Each row is where one point has got to under a steady rotation. How many ticks took it there?
The counts run from 0 to 482.
[ 96 165 113 141  95 124  91  76  93 124 138 165 110 101 117 150 129 119
 112 157 138 142 127 120 156 136 148  91 102 114 107 127 103 174 165 156
 174 167  96]
55
[ 84 153 100 123  76 121  84  97 136 131 136 174  97 128 108 145 145 120
  91 123 134  99  91 123 120 142 148  94 120 101 110 118 107 156 132 119
 181 149  91]
209
[111 150  99 110  64 107  75  97 120 109 105 143  89 105 118 152 170 114
 101 117 137 125 132  84 119 108 130  96 129 141  86 124 113 149 162 147
 149 135  87]
237
[ 91 120 138 134  89 126  83  83 146 137 124 183 136 129 123 125 137 103
  58 151 158 135  90  85 124 132 117 107 127 128 131 128 123 150 183 137
 159 141 115]
455
[113 191  89 119  78 117 104  98 105 138 132 175 100  96 119 163 147 133
 110 127 148 130 103 120 141 134 156 120 102 124 113 128 141 162 152 132
 191 159 102]
207
[ 92 170  99 137  85 133  88  87 111 126 139 177 100 113 112 148 130 127
 111 126 141 117  96 137 126 150 155 101 103  87 120 117 122 163 143 131
 182 159 101]
67
[ 87 120 127 114  69 117  99 110 149 117 126 169 127 129 128 148 158  91
  60 121 158 111  91  84 106 126 115 105 114 145 123 131 138 128 180 139
 155 123 120]
353
[122 158  91 113  64 145 109  93 127  92 101 154  94 135 137 166 148  94
 106 102 158  83 107 105  96 118 126 124 108 121 119 111 148 121 158 158
 144 111 151]
381
[116 161 115 126  91 156 131  79 124 129 105 170 108 144 138 161 112  70
  89 144 179 107 105 116 135 116 114 146 123 135 139 113 130 130 180 180
 145 127 169]
152
[ 84 151 123 130 111 136 121  88 111 135 153 173 129 119 124 160 118  84
  86 166 167 130 116 131 162 122 131 113 106 142 122 140 100 150 181 169
 175 145 143]
425
[102 148  97 126  89 130 101  76  90 121 134 136  75 114 107 150 142  91
 121 116 141 107 141 146 135 139 151  84 107 105  94  95 105 155 160 168
 151 147 123]
399
[ 99 129 121 122  82 146 138  94 102 119 135 165  92 153 144 171 122  58
 100 131 163  98 109 116 146 126 110 108 113 118 120 100 127 127 167 180
 144 129 153]
141
[104 182  95 125 111 139 101  73 115 125 120 144 113  96 103 149 138 104
 105 147 169 139 141 139 138 112 148 119 112 139 108 133  91 151 190 168
 169 142 134]
286
[127 176  88 139  84 146 107  63 116 102 131 167 100 135 131 159 113 106
 121 138 156  85  94 136 122 147 140 131 102 102 132 115 141 139 157 157
 160 134 164]
421
[120 143  98 132  71 140  84  68 119  91 101 143  78 134 122 145 140  89
 119 114 150  91 121 118  95 130 130 107 115  98 110  90 134 140 167 166
 126 122 141]
138
[ 86 141 107 122  65 122 110 103 125 139 146 190  94 142 125 156 135 107
  92 125 138  96  83 127 135 150 140  95 112  97 120 111 134 154 129 127
 179 150 108]
462
[ 94 131 126 153  80 154 111  79  98  98 133 184 106 149 137 168  98  87
 118 142 152 101 104 121 139 146 123 100 103  92 133 108 123 144 155 168
 153 141 140]
39
[103 150 134 153  92 171 115  79 110 108 110 194 123 134 132 162 103  88
 100 147 169 125  99 108 139 122 117 134 112 111 139 116 127 137 178 176
 145 137 146]
293
[105 122 127 106  62 115 133 109 132 145 124 182 101 147 142 154 140  83
  72 130 161  98  85  82 134 133 105 120 118 138 122 106 160 132 164 146
 140 133 131]
101
[ 99 156 108 136 104 135  93  69  93 127 142 153 107  98 111 140 134 115
 113 147 158 136 129 141 143 140 158  92  99 102 112 113 112 170 180 161
 165 159 120]
297
[116 151 123 123  77 120 111  95  95 153 115 188 108 116 134 151 124 120
 102 150 152 151 105  95 168 131 128 117 118 130 116 106 154 174 164 148
 162 166  97]
205
[ 98 148 136 147  91 158 113  73 120 138 114 193 116 141 131 140 104  97
  91 146 170 124  90 120 139 138 122 128 121  96 148  98 131 145 168 163
 151 145 137]
51
[104 152 107 143  69 134  98  79 115 122 135 184 100 134 128 148 117 117
 116 130 146 101  83 121 126 165 142 101 101  81 126 102 148 158 140 134
 172 153 114]
320
[122 154 110 108  73 127 121  97  94 141 107 155  88 101 124 140 162 107
 101 103 177 138 122 112 120 127 139 118 108 121 109  85 169 155 184 161
 141 142 120]
115
[ 87 152  90 109  74 120  90 104 120 121 132 150  90 104 105 150 174 114
  98  95 145 110 115 126 105 128 159  88 107 115  98 116 122 145 154 136
 168 141  99]
107
[110 170 107  95  76 122 139 117  99 155 117 177  97  96 125 165 154 107
  93 113 170 150 118 111 152 111 139 129 113 149 108 113 153 145 178 158
 169 152 107]
104
[ 82 130 114 115  78 111  92 105 156 122 150 173 134 130 124 151 152  96
  61 140 154  97  86 100 114 139 122 103 108 142 125 144 121 133 163 126
 176 129 123]
211
[124 151  86 101  76 101  90  84 116 111 111 123  84 110 125 156 169  91
  96 136 143 112 142  92 130 109 126 104 125 160  84 130 119 149 174 154
 138 123 122]
378
[ 78 131 116 100  93 124 124 107 121 158 123 158  85 123 106 143 160  75
  67 120 162 127 125 129 131 108 131 101 138 139 102  97  93 142 175 160
 150 137 113]
375
[ 75 130 110 103  96 132 137 107 117 139 150 155 109 120 114 163 153  66
  74 125 173 116 126 135 131 118 129 101 114 143 110 113 100 127 183 170
 159 124 143]
132
[ 89 143 122 125 102 140 140  94  98 133 150 173 107 139 135 175 113  67
  93 154 163 112 115 138 163 128 121 112 108 129 126 112 105 135 172 176
 160 142 160]
283
